One turn sends every row of this set to another row. A few are shown first. Where does it send the rows asked after them?
lazi: -17.4 -25.5 10.2 -13.9 2.4 3.6 -2.8 35.4 -21.0 -12.3 -4.1 -24.3 12.1
 -18.6 -2.3 4.8 36.2 11.2 1.4 -0.3 -17.1 -1.6 -15.1 14.2 -8.4 -13.8 17.3
 -20.7 -15.3 -27.6 -24.4 45.8
ziza: -50.1 10.9 8.0 -12.5 5.5 19.7 -16.8 31.7 -16.0 -7.9 -1.3 -42.2 2.1 4.3
 -13.2 -12.6 23.5 -13.8 -21.6 -40.3 -9.4 -37.5 -17.8 -3.4 -4.5 1.2 -17.7
 -8.3 -4.1 -18.5 -6.7 30.7
teb: -17.6 -1.3 -10.2 -21.0 8.9 -14.5 -25.4 11.4 3.2 19.8 10.6 -31.3 6.7
 -10.7 -21.8 6.6 17.3 24.3 7.5 -10.7 -5.5 -7.8 -13.4 26.6 -21.2 -2.0
 -18.3 -15.6 -29.7 -35.6 16.6 27.4
Pud: -54.5 9.3 -16.1 -20.4 6.2 4.4 -19.0 10.4 -27.4 -7.8 26.5 -22.3 -15.7
 10.0 23.3 7.4 25.1 2.1 -12.5 -34.7 -15.3 -23.1 11.2 6.7 3.3 5.8 -4.3
 -30.0 -21.2 -30.3 6.0 18.8
siran: -21.6 -6.8 11.5 3.9 -9.4 2.4 -3.0 29.1 6.0 -16.2 13.8 -12.7 5.3 -25.5
 0.0 -16.8 9.7 4.1 -12.7 12.5 12.6 4.6 15.5 5.9 7.5 -15.8 5.9 -4.0 -19.3
 -32.0 -16.4 33.7
zeto: -30.7 -21.2 7.7 -5.7 -0.5 -3.9 -19.9 47.1 -6.9 -29.0 7.7 -29.3 -0.2
 -27.3 -15.4 -18.9 36.7 6.0 9.0 6.3 -7.8 3.5 12.8 14.0 -3.5 -21.7 17.3
 -3.1 -12.7 -20.2 -18.1 26.1
fazu: -33.7 16.4 2.8 -24.1 5.1 -2.0 -33.0 19.2 5.6 -22.4 14.6 2.0 -12.5 -18.1
 -9.4 -8.5 5.6 -20.7 7.3 -12.9 -7.0 -31.7 -14.6 0.2 5.8 22.5 9.8 -35.0
 -19.7 -14.1 20.3 22.0
Kepa: -53.4 18.3 -18.5 -28.7 -8.8 3.1 -25.5 32.9 -7.4 -7.0 6.8 -20.3 -3.3
 -20.5 -27.8 -6.5 7.8 -18.2 -5.3 -26.7 -4.4 -13.0 -23.9 -1.3 12.9 11.4
 12.2 -42.5 -17.6 -29.9 23.7 31.5
zil: -17.4 -26.4 7.5 -16.8 -3.5 -1.3 -11.5 39.8 -16.8 -18.7 5.6 -40.1 12.9
 -33.3 -2.6 -7.4 23.5 2.6 -8.3 10.0 -15.0 10.8 2.2 17.2 -3.7 -15.4 16.8
 -9.8 -22.6 -21.1 -13.5 36.3
Nek: -44.1 24.1 -13.0 -13.9 -9.8 -7.0 -24.8 -7.5 3.7 -9.7 14.3 -8.1 -4.7
 -34.1 -23.5 -5.4 13.7 -12.6 1.2 -13.5 -5.9 -21.9 -21.7 12.1 12.5 19.1
 15.5 -37.1 -12.1 -34.4 1.4 26.4
nikov: -17.9 -10.7 16.4 -18.4 -8.5 12.1 6.6 47.7 -0.5 -0.1 3.3 -19.9 13.5 -10.9
 10.7 -1.2 14.6 1.5 -5.8 11.9 6.7 -0.3 -4.0 -3.9 1.5 -10.0 0.5 -14.0
 -20.4 -29.2 -3.9 43.2
lol: -6.1 -9.1 -5.8 -15.3 14.3 5.8 -18.0 -14.8 -17.7 0.3 17.7 -16.3 10.9
 -23.0 -2.7 -25.7 14.5 8.9 -0.1 -30.1 -4.3 7.6 -6.0 18.7 -11.2 4.3 2.9
 -39.1 -9.5 -28.5 -15.7 7.4
rez: -31.9 -0.4 -23.8 -5.3 5.9 -23.8 -28.9 14.1 -9.2 1.7 34.9 -13.3 -18.5
 -14.1 -28.4 -6.5 31.8 15.3 -9.4 -11.7 -16.0 -6.3 8.8 38.0 -12.3 12.2
 0.5 -3.7 -16.2 -33.8 7.5 21.9
dunov: -18.6 -15.7 1.6 -28.4 14.5 14.5 -28.8 25.2 -0.6 -0.8 10.5 -21.9 4.6 0.1
 0.2 -22.7 25.1 11.3 27.7 -19.1 -10.7 -26.4 -8.7 -3.0 -10.7 -8.3 -10.1
 -44.7 -0.8 -12.7 -3.7 -1.0
Nas: -38.6 -10.0 -21.7 -26.7 3.5 -11.6 -21.5 46.0 -4.3 19.7 19.3 -18.8 -13.1
 -1.8 -29.2 1.5 38.4 21.1 6.0 -9.1 -19.5 -30.2 -10.5 17.8 -12.8 5.0 -3.7
 -22.5 -5.5 -23.5 18.0 27.6
gaku: -37.5 -0.3 7.1 -5.2 -15.0 8.2 6.3 39.5 -5.5 -1.4 9.4 -15.9 3.5 -0.1 0.5
 6.7 42.0 5.0 2.2 5.8 0.6 0.1 -6.0 2.2 5.1 -7.6 2.7 -10.4 -6.9 -48.6
 -23.4 43.2
ren: -36.5 0.8 -14.9 -26.0 -4.9 3.5 -34.2 19.6 -16.2 -4.4 31.6 -48.5 1.4 0.6
 -3.3 -16.2 42.8 -6.2 15.6 -15.5 -21.5 9.1 3.9 12.9 -2.9 2.4 -12.7 -20.9
 -4.8 -35.6 -6.1 -6.9
Mez: -50.4 20.2 2.0 -9.1 -1.4 10.4 -8.9 10.0 -13.9 0.2 5.6 -41.6 2.0 -23.5
 -28.2 -29.0 31.9 -16.7 -19.4 -39.3 4.0 -17.9 -9.3 10.2 -5.5 12.1 -4.2
 2.4 4.4 -23.4 -13.2 25.6
ful: -17.2 -18.4 -15.3 -12.5 18.9 -12.5 -28.7 32.3 -2.6 0.6 18.0 -8.2 -8.6
 -15.5 -24.2 -13.5 -0.1 23.2 -17.6 -17.8 -7.5 -21.8 3.9 22.4 -14.7 -4.8
 -2.2 -21.8 -27.0 -13.4 22.7 27.4
Fano: -47.4 10.0 -12.5 -25.8 1.2 1.7 -11.9 -5.0 5.7 13.2 10.2 -28.7 -1.8 -35.3
 -1.3 -24.9 12.5 16.3 11.6 -25.6 19.6 -25.2 13.2 2.5 0.9 -6.9 3.1 -33.7
 -9.1 -16.3 9.1 9.2
monur: -55.3 11.9 -17.8 -15.3 13.9 6.5 -11.9 8.9 -22.4 -2.2 10.5 -15.4 -11.8
 -9.9 -4.9 -17.6 15.5 11.6 -6.2 -57.4 16.2 -5.7 13.0 3.6 -1.4 -5.4 5.2
 -33.6 -17.2 -31.0 10.0 19.9
toboz: -33.7 -22.1 -29.7 -17.4 1.4 10.7 -24.4 31.9 -30.5 -7.0 28.3 -25.6 -3.6
 -12.9 -10.3 -28.6 17.4 2.8 -24.2 -29.2 -23.7 -6.2 2.5 9.8 6.3 -4.8 10.5
 -44.9 1.4 -20.2 -7.8 7.9
Nefa: -43.2 6.9 -7.3 -39.3 -3.2 1.5 -14.8 4.4 -4.4 9.6 26.3 -35.1 -7.4 -16.2
 28.1 -3.1 22.9 0.4 6.3 -5.7 -9.3 -35.0 12.5 4.4 1.7 13.9 -3.6 -28.0
 -12.3 -11.4 15.1 8.0
tor: -36.5 -5.7 4.9 -1.5 -8.5 5.4 5.0 52.2 -7.0 -13.8 16.4 1.0 -10.3 -13.1
 -9.7 -18.9 35.4 -1.5 -6.9 0.0 10.5 3.7 13.0 2.4 5.8 -2.8 17.5 -4.6 -1.6
 -31.9 -14.4 37.3
pur: -26.2 -16.3 14.6 -9.7 7.0 -0.3 -8.2 40.3 -14.8 -20.4 -0.4 -15.6 -0.6
 -15.1 -14.3 -7.2 52.3 8.8 21.4 -6.2 -6.3 4.1 -3.8 12.8 -13.2 -9.9 19.0
 -7.8 -7.6 -28.5 -24.7 35.3
lera: -26.9 14.8 21.1 -14.9 6.7 11.3 -17.1 3.4 -8.1 -9.0 8.8 -42.5 7.1 -10.1
 4.3 -13.2 17.5 -21.9 -18.7 -22.3 -10.0 -30.9 -10.3 7.3 -10.3 17.8 -19.6
 4.7 -14.8 -12.8 -6.4 24.0
vodap: -35.8 3.8 9.0 -10.2 2.0 11.9 -12.4 12.0 -0.9 -6.0 8.1 -31.5 -0.6 -30.6
 -14.2 -33.6 13.9 -12.9 -25.6 -20.7 -3.5 -49.4 -4.9 4.2 -1.9 9.8 -2.0
 -6.1 5.5 1.3 -10.7 22.6
kom: -46.7 28.2 -5.1 -15.2 -4.5 -2.7 -42.8 11.7 4.5 -25.6 12.5 -25.5 -2.6
 -7.9 -13.9 5.5 5.2 -18.4 5.3 -17.6 -9.3 -13.7 -16.2 4.2 10.5 4.5 -7.5
 -28.6 -33.0 -39.1 15.0 22.2

tor goes to -> gaku
ren goes to -> dunov
Now these:
lera goes to -> vodap
Pud goes to -> Nefa
Nas goes to -> teb
kom goes to -> fazu
zil goes to -> zeto

One turn sends every row of this set to another row. A few are shown first. Where does it send the rows asked after them?
vez: -8.5 -9.1 -20.3 -1.6 19.2 9.6 -13.3 -10.1 -8.9 3.4 -15.3 2.4 16.7 0.2
 8.9 4.6 8.0 -1.4 -3.4 -1.5 3.3 -4.3 -23.5 -30.5
vofi: -9.7 -10.0 13.4 -3.8 -25.4 -13.6 5.5 4.4 4.5 7.9 -4.5 16.1 12.6 4.3 7.2
 11.0 -0.2 0.8 -10.6 6.4 -8.9 7.7 32.7 -6.1
guno: -18.8 22.3 -11.3 5.7 -9.4 -11.3 -21.9 1.1 4.3 7.9 -6.0 -22.4 -4.5 -6.2
 7.9 6.5 -16.7 -1.0 2.1 -7.7 12.2 -22.5 -16.8 16.1
Bagen: -5.9 10.4 -1.7 -35.9 1.6 -6.0 3.8 1.0 -9.1 16.6 -8.3 6.9 -1.3 -2.8 13.4
 20.7 -3.5 -32.5 5.6 -12.3 17.5 -0.2 -11.2 -24.2
tas: -5.0 -9.1 11.7 -6.2 25.4 -7.0 7.5 9.6 -13.6 -2.2 17.3 -10.3 -4.4 3.7
 -9.8 -3.6 -22.0 -0.9 -4.0 -24.7 1.1 8.6 -21.0 27.0
Roge: -5.6 13.7 -2.6 -30.2 -3.5 -12.2 4.8 2.7 -9.9 21.8 -14.5 7.3 2.2 -3.0 8.2
 17.0 6.1 -31.3 9.8 -8.9 14.7 0.1 -9.7 -25.8
nor: -12.5 8.1 -15.5 -9.4 -2.1 24.6 2.2 -2.7 16.7 -7.3 21.6 -10.3 -18.7 3.2
 -8.9 -5.7 -15.4 3.0 -13.8 -25.8 15.9 6.2 14.1 5.4
mur: -12.8 -12.9 12.7 -8.7 30.0 7.8 22.5 -10.3 -3.3 -11.1 -1.9 -11.8 -3.1 4.0
 7.3 2.3 -3.7 13.4 -18.3 -8.4 -1.2 -12.4 -8.8 15.7
sedu: 2.4 4.9 -3.0 2.5 6.5 -6.0 25.2 -2.2 14.2 -0.4 2.3 11.0 -6.2 17.0 -23.1
 -24.6 -10.3 17.1 1.9 -0.8 -11.3 11.2 -12.6 15.8
sisez: 21.1 4.8 11.7 9.4 -0.6 -15.8 19.7 -5.1 -16.0 -4.0 2.6 -0.6 4.7 9.7 -11.8
 -1.5 -0.6 5.3 10.9 19.0 -18.3 12.1 -12.1 8.1
nemin: -9.2 15.4 -2.0 -32.0 -7.9 8.3 -0.6 -1.6 -8.2 5.4 12.0 -5.6 -11.5 -5.3
 10.5 22.3 -8.5 -24.9 -0.2 -21.0 23.4 -4.5 6.8 -21.6
ropu: -16.4 11.5 7.4 -15.4 9.6 6.6 -11.5 -5.6 -10.4 3.2 -3.2 7.7 5.8 -7.1 9.3
 13.0 14.3 7.2 3.2 6.9 4.7 -6.1 31.4 -17.0
mefot: 5.6 6.2 -20.8 10.6 -34.1 8.0 16.5 -7.0 24.3 13.3 -8.8 5.2 7.6 18.4 6.8
 7.3 -3.0 -14.5 -9.7 -5.9 -8.4 -3.4 -9.0 -14.1
Sof: -22.5 16.9 -15.5 5.2 -4.3 -7.9 -30.3 -0.4 3.2 8.3 -5.1 -20.6 3.0 -2.2
 8.2 8.7 -14.3 -5.2 2.6 -10.5 12.7 -21.6 -15.7 8.9
vudem: -3.8 -4.9 3.2 16.6 -11.4 3.6 -16.8 -5.6 -16.8 -3.1 8.6 -16.3 14.4 -7.1
 11.7 21.2 -1.7 5.7 -14.8 0.1 0.1 -2.8 22.7 5.4
vizi: -23.9 -1.3 -3.6 0.1 -3.3 -16.9 1.4 16.7 11.3 24.4 -23.3 11.4 21.1 14.8
 -2.4 -4.8 14.7 -0.7 5.3 -0.5 -12.0 -8.7 -14.1 -6.5
Zogi: -12.1 23.3 -5.9 2.7 -30.9 -13.1 -8.2 1.3 1.5 6.8 12.4 -18.1 -15.7 -10.0
 2.6 5.9 -19.5 -2.9 -5.9 -12.9 7.1 -18.8 3.0 13.0
Kibuz: -5.2 -21.6 -7.6 8.5 -7.4 -15.2 -1.1 13.4 -10.3 9.0 -23.5 -17.6 14.8
 -11.9 1.9 18.1 -2.2 -8.4 -6.5 -3.0 8.0 11.3 -23.3 6.8
pirul: 13.6 6.3 6.1 2.7 3.0 -15.8 17.7 -3.8 -7.4 -6.9 -4.5 9.4 0.8 17.4 -14.1
 -17.7 -0.8 15.7 11.0 11.0 -13.0 13.0 -17.3 13.8
levig: 16.9 7.0 -1.2 -16.0 -23.8 -0.4 29.6 4.8 -11.6 6.1 24.1 -10.1 -18.9 1.7
 -8.2 -6.4 1.3 -3.6 -5.3 -25.7 0.9 3.5 9.8 0.0
bikek: -7.3 -21.6 10.6 -10.1 28.5 -0.1 19.1 -2.3 -10.4 -1.9 5.5 -7.1 -2.8 5.6
 2.5 -3.6 -7.0 2.2 -16.7 -15.6 -0.4 -4.3 -16.7 28.8
kaba: -7.1 30.0 -2.1 -19.1 -6.5 -7.2 -11.7 7.1 -5.1 3.9 30.2 10.8 -9.6 8.9
 -17.4 -11.3 -15.9 -9.6 10.2 -16.9 3.3 16.2 10.2 -3.1
Pebol: -3.1 24.3 -17.8 -5.6 -37.9 8.8 11.4 -7.9 20.0 10.3 8.8 12.4 -0.9 16.3
 -2.4 5.3 -5.5 -13.5 -4.2 -6.1 -1.4 0.6 13.1 -19.0
segus: 3.2 -3.7 -21.2 11.3 -35.1 3.4 15.2 -6.9 22.8 9.9 -15.5 1.6 4.6 10.2 9.3
 7.9 -3.3 -11.1 -13.6 -9.9 -7.4 -4.3 -10.4 -12.8
losu: -4.1 0.8 4.0 -2.1 33.6 24.3 2.4 5.0 4.5 -2.3 5.2 12.1 8.7 20.3 -11.6 7.1
 0.1 -14.5 11.8 -2.6 -2.0 29.1 -9.9 5.5
kagu: -19.4 2.4 8.2 -9.4 28.7 11.8 -1.3 5.2 9.1 -1.2 4.9 16.7 16.2 19.9 -9.3
 14.7 -10.1 -14.6 9.3 3.9 -10.1 26.2 -0.8 9.4
pekal: 9.9 3.6 -4.0 -15.6 30.9 23.4 20.6 -0.5 -7.3 -1.0 11.8 5.2 3.3 17.8 -16.8
 1.5 2.7 -6.4 13.7 -12.8 1.6 23.7 -12.9 -4.9

kagu goes to -> mur
guno goes to -> mefot
pekal goes to -> tas
Now these:
vudem goes to -> vofi
bikek goes to -> pirul
Sof goes to -> segus
Kibuz goes to -> vizi
Pebol goes to -> nemin
levig goes to -> kaba

